Each named turn below is shown by a few rows before and after it. Which turns, in which order, take the first row of each later pair to the second? The first pair is answered.
Ture:
-165,133,121,-31,215,313,-206,-163,-323,218,74 => -195,232,-225,58,-222,-120,-385,-190,-123,-124,-143
166,-85,135,-171,-430,8,589,119,38,76,-577 => 194,9,126,-173,40,296,377,212,104,333,-640
500,-270,-139,-287,-355,10,273,65,-24,56,-103 => 524,-185,-79,-261,84,278,110,149,0,305,-158
-400,85,270,411,-367,54,-208,-364,-288,-458,566 => -375,290,225,468,361,473,-556,-184,-166,-50,401
ler:
-33,0,190,-54,38,-53,15,41,66,-404,246 => 189,12,91,-89,301,-11,-114,190,247,-227,40
-300,107,-52,-62,-8,362,77,105,-145,109,123 => -300,244,-70,2,83,330,-82,127,-83,94,101
205,-245,415,-63,41,-157,219,-230,-28,-190,227 => 292,-6,383,82,355,-188,-122,-198,91,-200,135
-397,64,57,-80,169,47,-9,199,4,70,49 => -347,35,38,-122,186,27,-2,207,57,97,31
Gelup:
150,137,-187,-229,-141,187,27,74,50,192,-341 => 353,158,61,20,-149,-276,-161,-174,120,-202,-120
-174,-127,108,-133,57,343,292,14,-136,336,67 => 121,-180,379,122,-25,-131,139,-189,-78,-75,305
-305,216,-243,-92,-57,367,203,1,-32,275,-143 => 246,-58,155,14,-332,-284,347,-190,131,-126,88
baki:
148,-33,38,-67,673,449,-87,181,9,497,-118 => 353,-170,-101,-194,508,309,11,293,145,493,-319
52,-70,-38,-35,35,4,-170,281,50,27,-197 => -3,-51,-96,-57,-61,50,-138,290,-25,7,-214
84,-72,55,-80,-92,-80,144,83,46,89,-30 => -95,-66,-3,-78,-144,32,155,73,-33,63,-22
fosul:
-67,232,-470,-109,246,392,-294,366,-217,377,-110 => -71,330,-533,2,287,250,-479,297,-198,265,-65
-569,92,-344,-70,-197,275,41,44,-126,-11,-111 => -282,90,-531,-123,-215,50,-70,159,140,-16,-371
101,-85,-198,-177,18,-220,207,29,228,-85,-146 => -139,102,-26,87,116,-175,-3,-144,52,-330,157
Then:
Each pair is 2 to 3 turns apart.
324,-231,363,-46,152,-103,151,-15,21,91,154 => -295,193,-230,-34,161,291,-166,118,-31,218,-171
baki then fosul then Gelup
-60,91,182,-53,431,634,-113,217,96,302,-151 => -220,289,-408,-58,-106,261,-318,194,252,-50,-465
ler then Ture
-318,221,-402,-24,-197,-90,-120,113,137,-46,-183 => -339,-33,250,-36,103,258,264,-36,-160,147,325
ler then Ture then baki
-410,40,-161,283,-140,-104,-352,66,-59,-333,229 => 2,5,-12,311,322,-87,-535,155,172,-97,132
Ture then Ture then baki
228,66,-202,164,29,-208,-87,23,340,-116,-170 => -22,-197,40,-33,-289,-96,461,-61,-5,-132,91
Gelup then Ture
-109,277,33,94,308,-114,-261,-76,60,-215,-14 => 105,-115,268,-75,-20,-288,183,-154,-18,-253,129
baki then Ture
-65,133,160,258,-182,-417,-140,-211,-117,-507,328 => -566,392,-181,196,59,125,-270,-64,-260,-229,177
Gelup then Gelup then Gelup
-76,-246,20,-113,-314,-49,231,-212,-55,-65,-4 => -333,-37,-216,-129,-133,213,22,-114,-55,125,-131
fosul then Gelup then fosul
-680,-293,84,89,-680,-98,560,-380,-299,-421,324 => 145,334,-401,433,610,-173,-713,46,579,18,-431
Gelup then ler then baki
-40,37,281,126,87,136,-87,-227,-11,-90,202 => 46,-169,92,-187,-111,245,218,-32,7,136,-71
fosul then baki
-14,-284,262,-64,60,349,209,41,-234,361,196 => 335,-151,-285,-3,-235,-234,-151,139,221,100,-311
Ture then Gelup
31,-107,581,45,372,-151,66,-53,-100,-30,269 => 364,-75,21,-89,204,-418,-96,185,298,65,-335
fosul then Ture
-497,288,-280,24,-57,425,215,14,-307,78,-44 => -136,307,-498,-52,89,304,81,208,-11,261,-409
ler then fosul
284,-187,313,83,114,-76,181,-164,54,-199,241 => 395,-88,-223,0,32,-110,18,63,275,-48,-289
Ture then baki
-254,287,-237,40,405,236,-265,42,25,115,-93 => -183,-104,25,-89,-402,-251,307,-177,-125,-262,212
baki then Ture then fosul
-301,-208,334,-135,-369,326,410,50,-261,4,210 => 79,-78,36,42,-656,-363,32,-2,111,-451,-62
fosul then ler
162,131,64,-51,437,20,-134,378,38,317,-186 => -90,61,-259,-248,9,90,84,455,-28,321,-307
baki then baki
52,486,63,322,208,-242,-363,-192,180,-384,-41 => 33,402,302,283,576,72,-303,-149,52,-126,71
Ture then Ture
-187,68,-370,0,281,221,-257,101,170,-89,-501 => 41,25,-287,127,161,-135,-364,1,245,-344,-423
Gelup then Gelup then baki
213,-205,54,-225,147,167,281,190,151,435,-202 => -66,-24,471,83,365,245,87,-106,-120,145,306
Gelup then fosul then Gelup
12,-113,38,3,-162,-102,420,11,175,-50,-44 => 91,-65,-49,-23,-66,-137,314,100,254,57,-181
baki then baki then fosul
184,-45,43,51,-366,-256,55,-225,72,-303,-22 => -275,283,53,207,111,194,-217,-206,-114,-166,109
baki then Gelup then baki
-40,-45,127,-138,-315,-499,-266,-167,19,-253,138 => -187,33,414,-40,194,-143,-350,-144,-133,-83,369
fosul then Gelup then baki
344,94,26,37,422,103,-254,116,159,225,-169 => 318,-181,401,-32,310,190,128,-14,-76,213,140
Ture then Ture
-155,146,17,294,-56,-150,-237,-120,49,-337,166 => -206,-203,236,-15,-76,238,313,-37,-160,28,211
baki then fosul
524,192,32,145,580,69,-401,178,248,183,-114 => 354,178,-376,-64,232,124,-318,333,289,289,-429
baki then Gelup then Gelup
-712,123,88,17,-275,414,232,-86,-209,77,206 => 507,-159,463,141,-155,-429,91,-139,346,-171,168
ler then ler then Gelup
-70,117,-162,-50,305,226,-136,58,-46,248,-171 => 99,58,-239,-86,213,37,-157,110,102,186,-269
fosul then baki then baki
343,-16,176,165,539,37,-270,123,246,228,-82 => 124,86,277,270,593,125,-324,9,48,115,106
Gelup then fosul
-169,374,-49,148,-346,-201,-190,-315,8,-643,140 => 200,28,472,-154,535,511,136,-38,-45,219,190
Gelup then Gelup then Ture
-185,-96,40,58,198,367,235,-9,-5,365,-375 => -568,22,60,165,-102,228,250,-211,-158,26,-163
Ture then baki then Ture
140,133,-75,197,-69,-59,-341,-497,80,-372,-12 => 2,-17,-438,-207,-236,325,3,-212,58,91,-384
Gelup then fosul then ler
171,-117,-25,-180,-314,-110,114,-195,87,-17,-41 => 140,-110,3,-268,38,215,74,-81,54,316,-92
Ture then baki
116,-86,347,249,-58,-45,138,-46,-36,-119,481 => 198,192,-47,216,378,225,-236,224,172,199,60
ler then Gelup then fosul
-55,191,-283,-106,132,182,-210,290,127,234,-295 => -326,-29,93,-126,-409,36,264,-30,-217,-135,192
Ture then baki then Gelup
-461,-229,-9,71,-400,-189,313,42,-67,-60,53 => 0,-17,25,189,485,-25,-158,282,277,365,-104
Ture then baki then fosul
-59,-26,138,33,-240,5,150,-89,-88,-134,167 => 258,-20,93,36,176,38,-46,36,131,93,-77
Ture then baki then Gelup
-376,372,-226,270,-47,-132,-397,-198,-29,-221,119 => 40,-335,-108,-241,-543,-184,417,-92,18,2,-13
ler then Ture
478,-197,133,66,-253,-418,141,-194,37,-329,159 => 351,-119,-241,29,-471,-457,80,-112,75,-310,-79
ler then baki
-192,-69,-46,-152,-71,239,257,126,-168,191,-80 => -71,189,-232,-46,170,174,-123,188,34,159,-228
ler then Ture then ler
601,-119,-257,-183,105,37,-39,317,470,181,-163 => 314,65,-352,-127,264,233,-169,362,389,248,-182
Gelup then Gelup
-164,626,37,58,422,327,-463,-151,-94,-10,524 => -197,378,305,5,220,262,-121,-307,-287,-60,792
Ture then Ture
86,360,-61,355,156,70,-338,-50,-44,52,5 => 129,127,161,318,-252,-176,-33,-236,-114,-192,207
Ture then baki
-297,452,-33,276,144,-54,-209,-33,-110,-116,94 => 86,209,386,250,339,-53,14,-65,-67,-8,290
Gelup then Gelup then Ture
-203,192,-309,141,-105,51,-217,-46,19,-293,-69 => 77,137,-158,212,98,-52,-328,-55,184,-250,-57
baki then baki
-33,253,129,137,300,101,-102,-146,-165,15,8 => 201,122,32,-14,307,100,-42,22,-1,226,-203
baki then Gelup
372,-370,390,-84,-182,-131,450,-15,-77,32,123 => -350,437,-293,260,26,19,-429,11,-35,-181,-115
Ture then Ture then Gelup
390,3,256,35,629,-153,-312,-33,84,288,58 => -281,352,-518,23,2,-227,-493,-45,20,-34,-272
Gelup then Ture then Gelup
-329,384,19,192,159,191,84,-209,-294,227,-68 => -342,280,88,197,-65,143,230,-280,-407,159,31
Ture then Ture
329,-129,424,117,505,165,79,-56,-45,73,314 => 151,-165,461,150,7,-98,261,-234,-172,-256,471
ler then baki then ler
-185,9,69,-108,386,495,95,101,-123,431,-130 => 287,-67,-277,-92,12,-94,-55,199,283,202,-525
ler then fosul
-148,-144,193,-26,-311,-209,405,-201,-120,-389,72 => -182,232,121,155,570,243,-178,10,1,43,-40
baki then Ture
152,58,-60,-195,187,347,-158,37,359,78,-73 => -164,138,-270,-203,-196,297,-125,-48,293,-101,-104
Ture then ler then Gelup
-163,269,101,163,126,280,-416,-88,-49,-1,-19 => -106,-171,28,-216,-464,208,225,-30,-102,100,-89
Ture then fosul
-499,187,31,30,114,373,-64,-19,-273,51,112 => 88,-313,41,-318,-157,213,424,149,-72,280,-126
Gelup then Gelup then fosul
-395,42,279,-9,-71,11,108,-178,-142,-93,194 => -408,114,25,42,-220,-225,-53,-161,-4,-249,49
Ture then Ture
-348,281,-93,268,-304,-60,97,-45,109,-256,13 => -154,304,156,232,336,304,-7,92,142,176,33
Ture then ler
-361,-31,-280,-78,197,-102,-80,133,-260,216,-364 => -514,-69,2,39,139,-151,29,-82,-426,-2,-19
Ture then baki
211,-164,190,-9,19,-418,291,55,-6,91,-120 => 142,-13,66,6,343,-137,152,190,34,303,-249
Ture then Gelup then Gelup
-295,-78,184,-92,-248,106,440,-111,-228,34,394 => 32,355,30,256,522,31,-377,37,168,83,145
Gelup then ler
-116,-135,-158,-76,22,311,329,-51,-11,18,-152 => -119,-128,-226,-62,-117,212,362,-57,6,-63,-145
Ture then Ture
-22,39,270,10,472,347,-47,24,-36,38,256 => 98,-75,-114,-58,-419,-324,95,-81,132,-389,10
fosul then Ture then ler
